Rows swapped in pairs by one turn or mirror: which row each one swaps with:
zede: [ -7 -10   1 -18  -1  10 -14 -11  -7   9   3  -1  15   6 -28  17   1]
Lafus: [ -2  -4  -1 -19   6   8 -13 -29  -9  12   2   2  10  -1 -22   6   0]
gis: [-10   7  -1  15   6   6  -8  16  18  -6 -10   9  -7  -5  -9 -13 -10]
duzi: [  3  -1  20   2  14  -5  13   3  -2   7  12 -13 -21  21   3   3 -11]
nilan: [  6  -8  -3   4   6  -6  -2  -3  -9  -4  -1   1 -15  -4  23  20 -15]
Pasud: [ 12 -12  -3   1  -1   9   0  -3  -4  -4   1   3 -12  10  11  28 -24]
lofas: [  0   0   0   3   0   7  10   0  -7 -11   5   9  -5  18  15  22 -18]
rige: [  9  -1 -14   3  -3   0  -1  -3  -9 -10   8   1 -15  16  12  11 -27]
zirar: [ -9   6  -3  24  -5   5   0   8  14 -12  -6   9  -8  -6  -5 -14  -4]
bom: [-13 -14  -5 -18   6   2 -17 -19  -4   6   3 -10   5 -13 -11   8  12]
Setur: [-17   8   5  -2  21   4  -4  -1  -7  12  14  -7  -6   9 -24  -6  15]
bove: [-19   2  10   6  15   4  -2  -5 -11  14  15   0  -1  11 -21  -2  17]
Pedim: [-18  11   3   2  17  -1  -5  -1  -7  18  12  -4  -5  11 -26  -3  13]
dat: [ -4  -9 -13 -16  -6   0  -3 -13 -11   5   8  -2  21   0 -18   9   9]
noni: [  3   3  23  11  11   0   9  -4  -6   7  10  -9 -21  24  11   1  -6]
povo: [ -2  -1  18  10   9   0  17  -6  -3   3  13  -9 -19  23  12   5  -7]
viv: [ 11  -4  -3  -1  -7  -8  10   1  -8 -10  10   0   5   7  16  20 -19]
beke: [ -8  -2   1 -28  -1  10 -13  -8 -10  12  12  -5  14   6 -21   9   3]
Daka: [  0   4  23  12   7  -4  11  -6   0   8   8 -13 -19  25   8   3  -9]
dero: [ -3  -5  -3  25  -4   5  -2   6  10  -5 -13  15  -2   3  -4 -21  -2]
Figof: [ 12  -7  15  -5 -10  -3 -18   5   9  17  -5  -9   0  -2  -8 -27 -10]
Poza: [-12  -6  -8 -12  -8   8 -22 -21  -9   1  17  -8  12   4 -18   0   0]
dupu: [  6  -4   6   4   0   3   4   4  -5  -8   3   6  -4  13   7  28 -27]
Lazad: [-10   4  -4  15  -2  -2  -9  21  14  -3 -10  10  -8  -8  -4 -10  -4]
fegof: [ 16  -5  13  -4 -17   1 -16  -5   3  25  -8 -10  -8   1  -9 -20  -2]
fizot: [  7  -7  21  -1  -9   3 -12  -1  10  19  -2 -16  -6  -2   2 -25   2]
Pove: [ 12   8  -7  11  -5  -1 -11  -5 -10 -16  10   4  -6  13  15  19  -9]
Vuram: [  2  -4  -1  17  -2   4   3   8  11 -13 -13  16  -5  -7   1 -16   0]
karuf: [-10 -10  -3 -13   0  13 -21 -11  -4   2  11  -2  12  -6 -21  18   0]
silu: [ 10  -7  24   0 -19   4 -13  -6   8  19  -3 -11  -2  -2   1 -20  -3]
Lumu: [  6   6   5   5   8   0   4 -10  -4 -12   5   9  -6   1  11  17 -28]
vupo: [ -4   2  -7  20   4   6   0  14   9   3  -8  10 -13  -5  -1 -20   5]
zakif: [-11  -8  -3 -31  -5  10 -16 -10  -7   3  13  -2  16   6 -10   5   0]
Pobe: [ 10 -10  19   2 -12   8 -19  -7   7  25 -15  -6  -4   8  -2 -16  -2]
zotif: [  1  -4  -8  -6  -3   7   3   1 -11 -10   5  13  -4  17  20  16 -18]
Vok: [ 17  -9  17  -9 -11   0 -17   1   4  15  -7  -3   1  -9  -7 -22   1]
bubo: [  6 -15  17  -2 -19   1 -15  -4  12  20 -16  -9  -5   5  -1 -15   3]
Somu: [ -4   5 -12  16   0   6   2  14  11  -1 -10  14 -10  -7  -8 -16  -1]
Kovi: [  3   1 -11 -22  -2   3 -19 -19   0  -6   9 -14   6   9 -18   6   9]
Tibo: [-14   7   2  -7  17   2  -4  -1 -12  19  19  -6  -4   8 -22  -3  12]

dupu is swapped with zede
duzi is swapped with bove
Vok is swapped with Vuram
Tibo is swapped with povo
Kovi is swapped with Pove

